(in the rows, 128 means zero)
Each path is a new rotation, seen through one point. The rows after it are directions, each followed by how far the rotation turns it, in deg/step (0 if it stays put).
Each turn is a multiple of 5 degrees from 10 to 175, or 0.
Each row of a path follows its step; steps can be skipped.

step 0: [131 125 124 133 121 137 130 133 131 124 136 128 121 121 128 125 131 123
 131 136 121 125 128 132 132 129 142 124 134 132 128]
step 1: [126 121 137 132 126 129 132 129 127 128 127 125 116 129 121 125 131 127
 122 139 130 120 124 122 136 133 133 139 130 127 125]
step 2: [126 123 123 134 122 119 123 130 115 131 121 129 117 121 125 129 123 133
 132 129 122 120 129 131 132 130 130 132 122 132 130]
step 3: [133 124 124 133 118 139 122 127 128 132 131 129 120 124 128 130 128 126
 136 131 129 120 119 141 124 133 134 128 131 127 127]
step 4: [134 132 136 131 132 130 130 130 120 123 127 131 115 130 130 128 131 117
 126 136 130 122 125 133 130 129 132 138 136 127 123]
step 5: [129 123 119 135 123 127 127 131 113 124 129 126 126 123 128 132 128 128
 127 133 132 119 140 127 131 130 129 139 129 132 129]
step 6: [129 125 128 135 119 134 123 127 126 128 131 118 124 114 126 123 130 128
 132 138 132 130 126 141 129 130 128 131 123 124 131]
step 7: [129 119 131 135 130 126 132 129 122 123 125 131 122 126 127 129 130 118
 135 140 120 132 120 133 130 127 133 133 136 122 125]
step 8: [131 119 125 142 122 118 134 127 124 124 132 125 126 131 130 124 126 129
 125 127 128 117 130 131 125 132 134 139 133 130 128]
step 9: [123 131 121 131 119 126 128 128 122 128 122 127 122 119 126 117 126 127
 127 136 140 125 122 137 122 132 130 132 125 129 125]
step 10: [129 127 121 137 125 126 131 131 119 131 134 133 120 127 130 132 134 115
 136 135 131 128 118 131 133 127 124 126 129 123 130]
[126 126 126 130 129 126 128 129 125 129 128 126 130 129 131 129 126 125
 129 125 126 126 131 128 131 130 127 124 130 130 128] | 130
[127 126 127 127 129 132 129 127 130 133 129 129 127 128 132 124 127 125
 131 129 128 129 129 131 129 124 129 126 127 127 127] | 110

step 0: [123 133 130 133 134 130 128 128 122 116 134 112 131 126 140 123 127 127
 118 119 132 127 130 132 127 135 131 128 124 122 136]
step 1: [140 126 128 130 126 122 127 139 130 121 121 125 133 135 136 132 117 132
 137 123 122 126 129 127 123 126 123 120 120 125 136]
step 2: [119 132 136 126 132 134 126 132 137 135 119 123 129 137 121 129 129 120
 126 130 117 129 131 127 119 126 120 125 132 133 140]
step 3: [125 123 124 124 120 133 135 122 141 126 131 131 121 137 130 128 130 119
 125 122 125 117 126 132 127 125 129 142 121 125 129]
step 4: [133 128 122 124 140 123 139 123 125 126 128 119 130 124 131 136 125 120
 120 130 128 114 128 125 122 127 138 126 124 136 124]
step 5: [129 134 127 123 123 122 130 131 131 127 127 115 122 125 142 131 132 131
 126 114 134 126 138 129 131 129 127 119 137 132 133]
step 6: [137 133 132 122 125 124 130 140 130 131 124 123 137 126 133 122 128 135
 128 128 109 126 125 134 129 132 128 135 129 128 136]
step 7: [121 130 142 128 128 132 123 129 124 122 128 123 132 135 129 128 124 124
 114 129 131 126 130 129 119 124 126 137 123 123 143]
step 8: [122 121 121 132 125 132 138 133 129 118 123 124 127 138 134 132 121 126
 139 128 126 120 134 124 123 119 130 130 119 125 129]
step 9: [124 130 121 132 141 127 133 125 139 133 120 120 128 126 129 122 134 118
 125 122 122 123 128 123 121 128 125 116 125 134 132]
step 10: [139 126 128 125 124 127 126 124 141 130 136 124 120 130 135 133 124 120
 126 114 125 124 125 137 134 132 126 132 130 134 137]
[128 127 128 130 127 127 128 125 128 127 122 130 126 129 128 126 129 123
 129 130 128 129 130 130 127 125 130 129 127 130 127] | 65
[128 127 128 129 132 131 129 125 133 128 127 131 127 129 125 132 128 126
 130 125 126 127 129 127 128 128 126 127 126 127 127] | 55
[128 128 126 129 130 124 130 130 126 129 126 124 125 128 126 130 129 128
 129 127 131 130 129 129 127 130 129 128 124 125 127] | 90

step 0: [126 126 131 132 129 129 135 125 139 125 132 137 133 136 121 121 139 140
 127 126 131 128 120 125 125 127 138 128 137 123 121]
step 1: [125 127 124 133 132 126 135 129 118 132 123 130 124 127 117 133 129 128
 130 130 137 118 128 131 120 127 117 114 125 118 122]
step 2: [121 119 131 118 120 133 133 132 125 117 141 131 125 132 122 121 131 138
 117 130 126 128 124 130 127 120 121 131 128 127 128]
step 3: [135 126 123 135 132 128 131 126 129 127 124 132 119 132 127 125 133 134
 120 134 128 119 135 120 112 130 137 127 125 121 119]
step 4: [118 120 126 130 119 132 127 137 124 122 122 125 128 127 125 140 129 144
 128 129 133 121 126 131 129 127 127 121 128 119 137]
step 5: [130 132 129 130 133 131 136 134 130 111 130 133 118 131 121 123 124 125
 109 128 134 123 128 131 132 128 133 128 127 130 125]
step 6: [131 119 124 135 118 129 121 122 132 129 128 123 117 128 117 126 129 137
 131 121 128 112 133 121 129 131 130 126 133 126 126]
step 7: [131 133 133 127 118 134 127 133 136 119 121 125 135 140 120 133 133 126
 122 128 137 127 127 132 126 122 127 119 119 122 132]
step 8: [126 129 132 129 125 129 138 130 131 127 133 128 119 122 115 126 137 132
 124 126 136 127 119 125 133 143 133 125 133 131 118]
step 9: [126 124 124 128 127 132 125 124 136 130 128 141 119 138 114 131 129 129
 135 130 135 125 133 128 126 116 119 121 130 123 125]
step 10: [130 119 141 125 118 126 132 125 116 120 131 130 130 126 121 131 143 126
 119 126 129 126 126 130 122 129 127 126 119 123 124]
[127 128 126 127 124 126 127 133 127 130 130 128 128 130 127 129 126 130
 130 129 131 130 130 128 129 123 127 128 128 129 131] | 145
[128 124 128 128 127 130 129 130 128 131 129 131 128 128 133 129 131 127
 126 131 129 128 130 130 128 129 125 129 129 127 125] | 45
[128 128 129 130 127 128 128 126 127 131 126 130 129 131 128 131 127 127
 131 126 126 124 129 129 128 127 130 129 128 122 129] | 125
